rotation ticks, each row followed by its count of ticks:
The counts run from 0 to 326.
100 86 86 99 91 60 88 88 72 97 79 83 84 104 108 89 112 137 91 68 78 74 94 92 136 93 98 131 112 89 77 100 94 84 67 95 82 98 108 82 105 102 110 75 130 138 84 135 92 92 87 59 133 86 128 137 97 75 118 100 80 125 104 82 103 111 83 129 98 65 82 103 87 81 74
103
94 89 101 103 76 95 71 90 38 103 66 76 92 114 93 84 84 123 104 81 79 75 101 77 119 79 91 119 108 110 97 72 96 69 83 111 125 127 122 73 93 132 128 101 115 78 99 134 71 86 96 83 123 82 123 124 76 75 125 87 92 123 84 91 78 77 68 101 108 84 107 72 95 74 67
282
74 102 114 103 47 86 85 117 72 115 88 92 74 91 74 91 103 143 94 111 89 109 89 86 140 91 103 128 83 125 92 90 124 105 84 122 84 84 112 128 125 114 110 104 105 96 92 132 111 86 102 84 124 132 148 82 67 107 110 81 88 132 131 114 81 91 86 104 119 114 85 83 82 89 90
4
106 118 109 125 95 76 68 103 60 109 72 82 85 86 104 65 98 118 83 116 91 70 105 82 125 100 103 128 109 91 113 93 106 63 71 67 98 122 118 83 107 122 107 70 94 134 85 129 82 96 84 87 160 93 110 132 95 59 130 86 98 130 107 92 111 84 76 120 91 61 102 107 96 90 75
253
99 79 112 110 49 82 63 115 61 118 85 91 60 91 78 84 92 152 102 83 90 93 72 85 123 82 109 137 88 79 83 125 92 90 86 124 73 77 121 127 112 93 93 102 107 92 89 130 106 102 105 86 113 134 157 126 108 107 110 89 103 109 119 89 109 97 94 114 106 97 94 93 88 93 74
247
89 86 120 90 56 91 53 106 73 117 87 75 77 89 93 106 87 161 106 109 89 77 83 84 126 90 105 137 101 94 94 97 90 99 63 132 91 111 129 90 110 114 110 127 102 89 82 144 85 98 90 92 117 128 128 128 100 89 108 76 93 124 89 101 105 102 87 106 121 92 70 91 98 107 61
178
87 110 138 128 97 67 77 123 111 125 88 103 66 67 81 99 103 129 81 76 68 130 92 131 130 72 108 124 92 119 107 78 116 83 93 79 67 60 109 127 111 104 112 103 92 102 110 87 97 101 123 76 138 94 118 80 102 89 128 83 90 131 134 99 79 71 94 120 117 124 100 86 90 121 93
155
77 90 140 118 65 92 80 102 71 122 100 107 99 116 83 100 110 126 71 101 87 118 77 95 116 87 85 84 91 145 83 76 77 101 93 124 91 65 113 99 125 87 127 113 97 66 112 112 134 112 122 79 109 113 111 72 88 72 109 99 100 120 121 108 72 84 98 106 102 122 119 66 101 75 85
136
98 84 123 144 79 67 88 113 92 114 56 80 84 110 114 76 119 118 104 88 80 77 101 76 144 67 124 110 110 137 108 94 99 62 80 85 81 106 123 146 96 105 93 85 100 107 92 133 106 95 125 82 112 114 100 120 88 62 114 102 94 135 92 90 96 71 99 117 104 79 103 103 96 73 74
323
56 105 125 133 65 58 87 134 87 94 65 85 92 123 116 68 120 117 64 84 71 84 103 84 110 97 109 114 89 155 84 93 112 77 60 86 112 85 113 115 96 101 134 108 98 77 92 143 95 94 108 77 112 96 92 97 84 74 118 100 95 141 128 104 100 75 97 111 91 96 75 89 72 110 82
174
103 77 109 92 66 93 66 110 68 126 90 85 77 95 74 84 88 153 107 81 89 83 80 96 118 83 95 120 99 80 86 99 97 117 37 122 74 93 123 106 87 99 99 101 91 91 96 145 85 114 102 80 115 109 142 138 118 88 112 80 88 113 94 99 120 100 87 128 116 124 79 87 88 101 66
113
96 103 94 112 74 60 115 88 77 125 73 81 99 124 79 87 90 129 90 97 96 103 108 74 137 66 112 123 101 129 105 78 93 105 100 92 92 75 124 113 114 144 105 112 96 116 89 135 85 103 134 50 126 109 134 109 73 83 127 105 75 110 107 93 93 80 85 120 113 128 70 91 78 119 103
193
97 93 98 116 89 74 86 103 67 104 66 116 73 130 68 69 102 91 72 54 95 116 76 105 102 81 83 94 91 119 70 98 83 82 87 99 91 83 96 82 129 84 115 67 117 93 113 90 107 104 126 65 133 90 129 91 93 88 101 88 107 111 133 72 91 98 109 123 86 97 106 50 86 87 80
211
101 82 106 106 87 88 56 117 64 109 96 89 72 87 82 73 109 117 97 90 83 74 94 93 122 96 97 144 100 73 95 102 122 85 51 101 72 107 110 107 89 85 109 43 99 120 89 129 107 97 99 92 126 92 141 119 103 89 130 69 101 121 101 105 104 107 91 120 114 90 109 101 99 66 78
9
102 95 137 135 77 79 64 128 99 125 107 124 56 89 87 97 108 143 79 91 81 124 72 100 139 86 125 136 102 120 106 122 83 81 94 111 69 72 115 136 132 98 80 101 108 87 95 115 127 125 109 79 121 116 129 87 106 80 107 97 107 116 132 102 96 84 108 103 106 91 111 69 93 105 84
314
57 125 130 108 77 80 67 104 75 107 91 94 75 94 109 72 98 124 63 93 67 88 101 91 121 102 112 126 86 131 94 76 112 77 76 92 108 91 106 98 99 99 153 119 100 77 93 111 108 71 96 81 117 103 104 82 81 74 129 81 86 139 112 103 83 80 94 98 106 79 87 99 82 102 98
308
128 81 123 132 104 91 61 91 81 144 107 95 88 103 85 103 98 134 98 109 99 106 95 113 121 67 104 126 131 124 126 86 59 74 104 107 79 120 122 78 113 104 113 104 89 95 82 96 111 122 129 78 138 97 110 109 106 40 117 94 100 113 86 91 75 84 91 105 99 99 125 55 127 80 70
56
77 92 102 129 81 77 94 106 68 138 88 83 102 110 74 88 121 124 88 122 105 101 82 90 144 77 103 106 78 152 97 83 74 91 129 121 61 80 110 95 149 95 124 93 116 120 80 96 123 101 111 69 140 109 119 65 95 67 94 109 88 119 124 68 67 93 105 116 92 115 107 82 104 72 91
231
86 87 107 120 95 69 80 118 92 91 69 115 60 110 100 105 120 118 68 51 73 124 100 122 123 78 98 119 88 126 69 91 103 76 97 107 79 68 110 86 116 75 127 78 116 90 99 89 99 99 115 79 106 77 113 82 114 100 112 102 78 135 140 66 66 69 88 117 97 105 93 71 94 93 90
305
58 85 127 113 39 76 73 110 80 124 99 102 88 121 77 87 104 131 89 86 82 101 95 74 125 84 117 126 90 127 93 82 117 94 78 112 106 85 110 131 101 108 123 109 92 74 90 144 138 98 122 89 102 124 127 87 65 85 122 91 82 142 110 112 71 81 87 75 118 120 99 87 93 68 90
69
110 99 126 113 104 88 55 117 109 122 119 111 62 88 85 73 118 120 76 77 73 95 83 112 126 92 98 141 116 101 95 106 99 91 49 100 68 96 97 113 95 70 109 73 98 111 78 116 114 108 101 81 124 93 128 110 102 53 128 70 99 120 104 111 99 117 106 108 127 78 103 59 101 72 74
75
91 109 122 111 94 93 60 104 77 115 64 76 77 88 101 71 89 127 85 96 72 72 106 87 136 77 117 121 95 141 116 72 96 71 82 95 104 132 109 102 97 114 118 125 104 75 82 108 85 85 109 83 138 101 104 117 86 53 125 84 99 127 56 89 94 87 89 100 123 76 96 72 97 88 72
149
81 120 127 123 85 80 83 99 77 122 82 100 77 61 71 90 105 135 76 84 75 137 84 134 126 82 93 99 75 105 93 76 103 89 88 90 73 57 114 94 111 97 128 98 108 101 110 77 95 102 97 72 144 93 121 80 110 92 123 75 90 110 147 97 83 75 88 129 92 117 98 89 88 103 91
156
122 89 90 95 83 86 57 81 81 119 100 117 55 119 85 78 80 129 88 76 103 96 98 79 120 81 88 162 131 87 99 108 95 106 70 114 81 103 98 97 107 99 96 85 108 120 65 135 109 116 114 76 123 104 156 124 99 73 120 91 91 119 89 101 91 100 82 103 134 89 81 75 106 70 77
208
84 77 84 104 84 57 71 107 70 94 74 94 71 110 109 105 108 131 89 46 88 81 106 108 134 86 101 145 102 98 66 104 110 97 90 105 84 96 120 88 97 84 122 61 137 122 93 120 100 83 111 72 118 75 140 116 112 108 120 95 69 117 108 74 79 91 74 120 106 99 72 96 90 73 90
237
114 78 130 157 94 67 84 112 84 130 90 90 95 115 96 110 119 123 110 90 97 100 94 100 120 74 115 106 122 138 109 96 50 66 107 102 82 111 136 103 107 114 100 100 75 96 97 125 108 128 134 67 113 95 101 109 105 55 127 111 108 120 103 77 88 76 99 126 84 105 123 77 108 92 65
190
72 79 143 126 62 89 76 95 88 121 105 117 101 123 88 85 116 123 65 81 78 116 98 98 118 69 103 96 94 149 92 85 87 85 77 115 107 64 121 127 106 93 117 126 93 76 94 111 140 110 123 82 101 120 96 95 88 55 121 106 87 134 121 108 66 68 99 83 115 103 128 79 109 79 92
135
117 108 102 105 109 64 75 120 114 103 107 92 76 101 120 90 125 143 72 89 80 82 108 98 140 98 116 162 117 105 101 93 98 89 72 87 76 103 110 86 101 99 118 72 117 132 81 129 97 98 84 73 128 68 124 117 100 63 127 100 76 129 114 95 86 95 87 125 126 64 75 85 90 90 88
169
66 76 103 101 42 83 76 79 43 107 94 99 105 121 70 81 99 135 64 102 96 108 103 79 117 78 86 88 82 126 77 92 94 99 92 130 97 62 119 99 119 96 125 118 104 90 91 124 128 94 126 83 109 131 109 113 94 88 109 106 85 124 126 91 63 89 80 110 89 115 117 97 98 84 103
202
89 109 119 123 99 81 92 100 67 104 81 99 94 98 96 80 113 106 71 73 88 111 87 105 102 92 80 86 98 135 77 65 82 69 77 107 106 95 106 50 112 113 139 100 104 73 108 105 80 94 99 65 141 61 92 90 81 55 122 91 108 125 118 95 92 92 92 109 86 83 101 46 76 91 63
280
75 82 134 151 94 73 62 122 83 136 90 106 77 116 95 81 119 105 74 115 91 100 117 97 125 77 123 121 111 139 116 97 107 68 101 87 81 95 121 136 112 92 118 71 82 103 81 115 148 103 123 101 114 120 102 84 84 66 125 96 94 140 114 93 74 73 98 96 106 104 135 93 112 61 77
229
100 94 133 134 84 81 62 93 84 105 86 123 61 115 71 61 86 95 51 81 86 119 111 99 105 66 80 111 109 124 100 96 107 81 72 79 85 62 116 120 106 91 102 81 72 101 90 107 104 113 133 82 132 116 122 117 99 70 133 89 99 141 122 113 98 65 88 101 99 117 102 91 105 116 87
50
114 112 122 104 99 92 44 93 104 130 121 116 69 88 81 91 103 134 79 99 87 107 87 109 131 88 73 133 115 112 109 91 86 99 67 117 65 82 101 83 111 96 108 108 93 111 72 108 111 110 93 72 130 100 130 91 96 55 127 74 96 116 97 107 86 115 99 99 135 77 97 44 116 83 76
140
88 100 118 120 77 80 89 119 80 136 83 98 80 78 65 103 96 136 109 77 79 142 84 117 119 76 89 108 85 110 97 71 100 103 92 113 74 62 115 109 113 112 113 99 103 87 112 99 94 106 116 76 135 88 137 73 83 105 110 81 87 113 129 102 75 70 96 123 108 152 102 66 92 99 87
221
89 93 115 102 95 89 66 118 85 133 80 67 84 98 113 80 98 144 126 94 76 64 101 92 134 74 133 149 106 122 114 83 96 94 82 105 76 133 120 104 88 110 120 110 106 84 80 129 93 82 122 90 128 87 123 98 106 69 121 86 88 120 69 79 99 92 90 111 122 112 75 90 79 90 63
84
75 63 116 107 61 82 75 94 48 98 84 105 100 126 83 90 93 121 74 89 94 88 114 82 99 82 80 105 97 106 73 99 107 95 76 99 101 67 137 99 102 94 113 84 89 99 86 143 119 101 104 88 100 114 120 120 101 92 121 108 75 138 134 95 78 72 68 116 96 128 105 119 103 95 93
267
84 54 99 105 63 86 68 81 53 90 85 97 87 117 91 101 92 127 77 60 72 86 109 91 126 75 85 116 106 98 79 91 115 88 79 114 113 79 127 111 90 102 127 87 96 97 93 122 115 94 118 83 95 101 122 134 105 85 129 105 76 128 96 95 51 70 58 106 111 93 114 107 113 71 91
133
